(in the rows, 128 means zero)
These points lie on a tree of bent strands in 18 dimensions: the strands fork, and no path loops back.
Z68: [114 105 130 107  91 107 123 129 101 173 132 106 164 161 126 154 146 139]
Z682: [130 122 123 129 118 109 159  89 177 118 175 142 168  79 121 183 115 107]
Z781: [ 78 145 140 207 101 128 139 138 103 101  92  81  60 124  91  89  41 144]
Z737: [115  96 141  98 133 142 123 166 139  82 112 173 144 157 103 127 162 151]
Z405: [ 96 108 119 109 123 133 152 186 137  93 119 178 148 154 104 131 175 163]
Z696: [112  86  80 108 151 121 111 145 107 180 150 105  68 159 125 139 131 141]
Z509: [133 102 157 185 103 105 163 103 152 114 115 105  74  87  90 144 100 138]
Z318: [112 150 128 192 118 136 134 124 116 127  89  96  84 109 107 108  58 125]
Z617: [104  99 134  96  75 110 120 140 104 180 141  98 160 183 127 144 159 146]
Z208: [100 110 142 105 106 147 126 142 104 140 134 101 169 196 124 125 159 164]
Z738: [131 131 147 129 131 125 129 124 119 134  91 132 164 133 140 143 139 105]
Z179: [181 133  69 146 196 115  99 170 141 195 152  92 106 134 136 132 164  97]
Z269: [138 186 130 165 132 137 113 108 139 132  94 100  85 110 125 114  92 100]
Z521: [100 178 149  90 113  95 171 160 153 116 133 137  96 162 148 106 124 126]
Z995: [164 176 165 149 175 116 118 107 145 116  80 157 161  93 150 132 148  86]
Z869: [ 85 122  97 114 118 129 173 194 132 101 120 176 150 149 111 131 177 173]
Z886: [ 78 125 143 205  99 115 145 129 121 105  92  75  61 110  86 104  56 142]
Z512: [135 132 181 109 122 128 159 130 151 104 178 120 133 102 180 132  90 171]
Z315: [193 151  81 153 204 117 101 158 148 189 146  98 124 119 141 124 169  88]
Z816: [121 108 142  99 133 167 115 152  98 114 126 113 169 190 123 114 142 167]
Z739: [ 76  64  96  86 127 125 125 119  87 168 147 117  59 164 122 130 112 161]
Z614: [112 102 131 102  83 104 120 132 101 180 137 103 162 167 126 152 150 142]
Z741: [134 118 128 132 120 109 156  84 181 117 170 141 164  77 122 187 120 102]
Z551: [129 189 135  78 116 149  98 117  79 118 132 188 101 107 148  65 125 122]
Z348: [115 122 103 126  80 143 156 108 100 133 126 156 152 119 132 116 138 121]
Z385: [108  97 131  95  72 102 117 140 102 190 141  98 158 176 127 149 156 143]
Z835: [141 105 106  98  94 136 131 132 126  96 128 167 147 131 124 108 138 116]
Z196: [182 182 147 151 195 117 112 101 150 131 102 148 159  83 154 120 155  86]
Z506: [146 108 141 137 120 111 151  72 192 112 157 134 147  67 125 187 132  98]
Z322: [121  94 145  94 136 145 115 159 139  80 110 171 142 159 104 126 158 148]
Z331: [117 136 105 124  94 167 116 105 103 143 134 138 157 132 130 128 134 132]
Z687: [141 138 220  97 133 121 141 142 135 108 171 126 130 134 198 129  94 179]
Z227: [ 90 163 137 196 104 129 131 130  94 102 106  99  71 128 103  81  49 132]
Z327: [ 74 133 142 210  99 122 142 137 112 104  88  72  58 117  86  97  45 145]
Z254: [ 90 163 138 196 104 129 131 130  94 101 106 100  71 128 103  82  48 133]
Z450: [150 195 156 150 168 112 113 109 154 108  87 124 118  95 143 113 127  92]
Z881: [189 177 130 152 200 120 110 113 150 150 118 133 154  89 151 115 160  86]
Z840: [122 128 121 124 116 112 166 102 166 116 185 139 170  83 130 171 102 124]
Z578: [128 149 222  91 130 109 132 151 115 122 181 143 154 165 189 138  90 173]
Z982: [ 61  56 102  78 118 127 132 107  78 163 145 122  56 166 122 124 105 168]
Z996: [115 105 151 186 100 105 160 108 144 113 110  96  69  93  88 135  93 144]
Z749: [150  91 148  78 142 160  89 128 133  73 102 156 137 160 121 116 141 138]
Z106: [ 69 150  50 121 117 125 204 194 127 117 110 162 154 129 128 129 159 190]
Z978: [184 181 144 152 196 119 111 103 150 136 106 144 158  83 152 119 156  87]
Z960: [142 192 135 158 139 133 110 106 146 128  94 104  89 108 130 114 101  97]
Z979: [ 84  69  92  91 132 124 122 125  91 171 147 114  60 163 123 133 117 157]
Z842: [151 101 117  88 111 142 110 132 131  85 122 162 146 143 125 114 141 124]
Z535: [151 109  69 130 176 117 102 166 126 191 153  95  83 149 129 140 151 117]
Z64: [108  99 135 102 129 139 133 175 138  85 115 176 145 157 102 130 167 154]
Z858: [151 104 147 141 119 114 150  68 197 110 153 129 140  63 127 187 136  98]
Z558: [ 80 123 144 203  99 113 145 126 125 106  94  76  62 108  86 107  61 142]
Z223: [133 119 126 131 119 108 157  86 180 117 172 142 166  77 122 186 119 103]
Z395: [132 109 104 105  84 132 148 130 119 104 128 171 147 124 124 106 135 113]
Z665: [144  96 144  85 148 168  94 148 106  93 114 140 153 173 124 116 130 151]
Z137: [107 143 124 110  81 109 163 140 115 124 122 161 121 135 141 101 134 118]
Z993: [151  99 163 182 111 105 159  93 172 110 125 116  90  75  98 157 114 120]
Z565: [116 129 103 126  89 157 133 106 101 140 131 144 156 126 133 123 137 128]
Z747: [119 186 133 130 111 135 111 114  82 114 132 154  98 116 135  71  92 118]
Z532: [196 166 102 154 205 120 105 137 150 175 136 111 141 104 147 116 167  85]
Z942: [194 151  82 153 204 117 101 158 148 189 146  99 124 118 141 123 169  88]
Z182: [124 126 120 127 116 110 163  97 170 117 182 142 171  82 125 178 107 116]
Z562: [116 118 102 124  73 131 173 113 100 126 123 166 148 113 131 111 137 116]
Z654: [118 159 107 119 103 185  77 107 100 142 141 123 162 146 122 137 133 136]
Z84: [147  89 153  77 147 163  87 130 131  74 102 156 136 163 121 116 138 140]
Z3: [148  89 152  78 148 163  87 132 128  75 103 154 137 163 121 116 137 141]
Z380: [115 152 128 190 119 137 132 122 118 129  90  97  85 109 108 109  61 123]
Z563: [ 97 201 110 143 108 213  34 109  80 126 161  98 171 166 136 140 150 103]
Z219: [145  94 145  84 148 168  93 147 107  92 114 140 152 173 123 116 130 151]
Z669: [114 104 130 104  87 105 121 131 101 177 135 104 163 164 126 153 149 141]
Z725: [195 168 108 153 204 120 106 132 151 170 133 116 145 100 147 116 166  86]
Z809: [175 185 163 152 191 109 113  97 151 108  83 161 162  77 155 132 151  84]
Z292: [156  94 160 161 116 114 148  68 199 105 137 117 112  59 121 175 137 107]
Z74: [115 110 142 101 128 165 119 149 100 119 128 110 170 192 123 115 146 168]
Z284: [187 140  73 149 200 116  99 165 145 194 150  94 114 127 137 128 167  92]
Z130: [168 122  66 140 188 116  99 170 135 194 152  92  95 141 132 136 160 106]
Z426: [186 179 138 151 198 119 110 107 150 142 112 139 157  86 152 117 157  87]
Z211: [109 134 115 111  77 110 165 133 111 125 117 165 127 131 139 101 134 116]
Z225: [116 119 102 125  75 135 169 111 100 127 124 163 150 115 132 112 137 117]
Z697: [138 131 189 106 125 128 157 133 149 103 175 119 130 106 186 130  90 174]
Z307: [ 75  64  96  86 127 125 126 118  86 168 146 117  58 165 123 130 112 161]
Z575: [132 133 148 131 134 125 128 123 121 134  90 134 164 132 140 142 140 103]
Z388: [116  87  79 110 153 120 110 148 109 182 150 103  68 158 125 139 133 138]
Z757: [124 130 139 118 116 121 168 116 158 111 186 130 155  87 151 151  92 149]
Z701: [152  94 138  80 133 153  92 129 133  75 107 156 140 157 123 117 143 134]
Z397: [143 194 137 156 143 130 110 106 148 125  93 105  92 107 132 113 106  96]
Z255: [ 95 110 117 109 123 133 153 187 136  94 120 177 148 154 105 131 175 164]
Z644: [115 106 130 107  93 107 123 128 101 170 131 106 165 160 127 154 146 139]

Start at the first point of each line and follow the strands to each of the others. Where do the paths split? Write each fork as brackets around the two groups it separates, the group with the point that comes earlier in the line first. The first line is answered.
Z284 | Z254, Z307, Z869, Z509  (((Z254 Z509) Z869) Z307)
Z738 | Z254, Z996, Z532, Z331  (((Z254 Z996) Z532) Z331)
Z535 | Z512, Z385, Z982, Z551  (((Z512 Z551) Z385) Z982)
Z397 | Z68, Z993, Z881, Z254  ((Z68 Z881) (Z993 Z254))
Z388 | Z227, Z858, Z348, Z982  (((Z227 Z858) Z348) Z982)
Z535 | Z993, Z208, Z982, Z747  (((Z993 Z747) Z208) Z982)
Z397 | Z881, Z614, Z509, Z254  ((Z881 Z614) (Z509 Z254))
Z331 | Z654, Z227, Z426, Z741  (Z654 ((Z227 Z741) Z426))
Z532 | Z506, Z842, Z284, Z254  (((Z506 Z254) Z842) Z284)
Z405 | Z227, Z654, Z292, Z532  (((Z227 Z292) Z532) Z654)
Z993 | Z227, Z982, Z292, Z749  ((Z227 (Z982 Z749)) Z292)
Z532 | Z130, Z292, Z254, Z738  (Z130 ((Z292 Z254) Z738))
Z130 | Z227, Z565, Z182, Z982  (((Z227 Z182) Z565) Z982)
Z535 | Z506, Z982, Z254, Z395  (((Z506 Z254) Z395) Z982)
Z254 | Z322, Z521, Z993, Z532  (((Z322 Z521) Z532) Z993)
